Each path below is one point turned by a fixed rotation once a step. After each direction that follows a path, write how fast that rotation turns it, in degrees each step (0 if it stays still).
Each turn is a multiple of 5 degrees from 10 to 175, or 0.
Each row of a path follows its step; steps can be skipped.
Path 1:
step 0: 0.890,-0.089,-0.755,-0.056,-3.307,0.008,-1.416,-0.679,0.224,1.917,-2.647,2.205,2.021,-0.312,-0.914,0.482,1.416,1.219,0.180,1.228,-0.213,1.823,-0.293,0.594,2.144,-1.262,0.703,-2.521,1.162,1.620,1.218,-0.891,-1.420,-1.484,0.896,-1.036,1.510,0.671
step 1: 0.309,1.514,2.256,-0.713,0.404,-0.526,-3.385,2.578,0.901,-0.165,1.888,-1.908,-0.737,-2.299,0.739,-0.497,-1.534,-0.008,-0.540,-1.316,0.171,0.343,1.186,-1.473,0.706,0.623,-0.470,-1.065,1.693,2.225,1.814,1.859,0.632,-0.281,-0.515,1.118,-1.350,1.027
step 2: -2.727,-1.263,0.338,1.097,-1.251,-2.057,0.467,1.314,0.589,-1.086,-1.816,1.958,0.059,0.701,-0.371,1.198,0.291,-1.015,-0.554,0.669,0.217,0.881,0.946,1.900,-0.375,1.611,0.322,-1.862,0.322,-0.609,2.362,-3.042,1.640,-1.253,1.480,1.077,-1.215,-2.505
step 3: -1.874,0.917,1.905,-0.266,-0.741,0.951,-0.072,0.269,-0.715,1.676,1.062,1.220,0.693,-0.055,1.300,-4.025,-0.244,-1.799,-1.023,0.516,0.029,-1.541,0.019,-0.945,0.483,-0.516,0.159,2.064,0.042,0.664,2.602,0.703,0.812,2.909,-2.047,1.180,1.717,0.183
step 4: 1.497,1.500,-0.945,0.224,-0.087,-1.683,0.979,0.508,0.744,-1.957,0.103,-0.175,0.091,2.535,0.257,-1.725,-0.507,-0.833,-0.916,0.519,-1.178,0.818,1.000,2.343,2.265,0.738,1.895,-1.771,-0.752,0.404,-1.931,-0.141,1.742,-0.736,2.563,0.702,3.317,-0.140
step 5: 0.316,0.032,0.396,-0.481,-2.804,0.006,-1.918,-0.873,-0.763,1.486,-0.330,1.501,-0.343,-1.225,0.004,-2.257,1.253,0.514,-0.517,-1.255,0.458,-2.458,2.445,-2.120,3.306,0.744,0.159,1.524,-0.683,1.286,-0.736,0.023,-1.961,-1.408,0.267,-2.141,-1.109,-0.953
step 6: -0.182,0.771,-0.919,-1.440,0.242,-0.273,0.313,0.656,0.797,1.788,0.613,-2.069,-0.881,-0.383,1.315,0.098,-0.934,-1.300,0.608,-2.434,1.656,0.735,-0.210,2.378,1.256,1.027,-0.943,-1.668,3.339,0.922,-1.882,-0.763,3.535,0.393,1.335,-0.277,-1.723,-0.180
step 7: -0.536,-2.598,0.557,-0.247,-4.010,-1.013,-0.380,0.233,0.890,0.765,0.658,0.162,0.573,-2.654,-0.584,-0.313,2.921,-1.721,0.464,0.414,1.171,0.952,0.676,-0.957,-1.200,-1.721,0.052,0.672,-0.856,-0.693,0.161,-1.037,-0.434,0.524,1.729,2.254,0.711,-2.657
step 8: -2.345,2.336,1.285,-0.444,1.404,1.129,-1.483,-1.531,-0.007,-0.502,2.181,-0.270,0.464,0.891,-0.789,0.665,0.285,-1.185,-1.391,-0.406,0.259,1.439,-1.121,1.132,1.764,2.279,-2.007,-0.044,0.708,1.996,-1.302,0.536,-0.187,2.917,-1.208,2.177,2.027,-0.617
step 9: 1.793,-1.257,-0.248,0.661,-2.281,-0.612,-1.701,0.214,-0.973,0.645,-0.706,2.498,0.716,-1.052,0.935,0.989,1.101,-1.830,-3.025,0.233,-3.335,0.768,1.311,1.897,0.089,0.930,1.022,-0.753,-1.435,-2.122,-1.452,-0.297,0.170,-1.447,0.937,0.456,1.067,1.705
0.498,-0.130,-0.232,0.324,0.146,-1.381,0.355,0.698,0.216,-0.430,0.463,-0.270,0.155,0.395,-0.009,-0.322,0.989,-0.281,-0.845,0.153,-0.540,0.437,0.086,-0.038,-0.638,-0.303,0.210,-0.588,-0.240,-0.607,-0.414,0.511,0.210,-0.221,0.721,-0.066,-0.932,-0.164  145
-0.468,0.337,-0.185,-0.406,0.283,0.320,0.354,-0.306,-0.161,-0.308,-0.102,-0.443,-1.297,0.479,1.121,-0.211,0.247,-0.197,0.385,-0.063,-0.184,0.536,-0.858,-0.540,0.499,0.558,0.009,-1.347,0.033,-0.330,-0.116,0.109,-0.143,-0.338,-0.342,0.687,-0.031,-0.052  160
0.971,0.612,0.347,-0.711,-0.195,0.415,-0.688,-0.272,0.242,-0.330,-0.165,0.535,0.493,1.276,0.099,0.449,0.184,-0.697,0.215,-0.312,-1.146,0.121,0.172,-0.582,0.032,-0.192,-0.034,-0.292,-0.393,0.485,-0.307,0.137,-0.235,0.194,0.044,-0.819,0.529,0.132  80
0.732,-0.212,0.371,-0.513,-0.408,-0.260,-0.121,0.451,0.187,0.155,0.590,-0.639,0.111,0.038,0.484,-0.073,-0.437,0.901,1.079,0.693,0.359,0.228,0.143,-0.053,-0.490,-0.376,0.571,-0.180,-0.562,0.569,-0.089,0.489,-0.130,0.245,0.743,1.058,0.756,0.117  115
-0.058,1.206,-0.452,-0.359,0.312,0.979,0.451,0.939,-0.212,0.307,0.949,-0.294,-0.364,0.699,-0.569,0.529,0.314,0.275,-0.238,0.119,-0.058,-0.277,1.092,0.400,-0.034,-0.298,0.167,-0.010,0.699,0.115,-0.090,0.046,-0.013,-0.022,-0.512,0.520,-0.232,-0.366  160
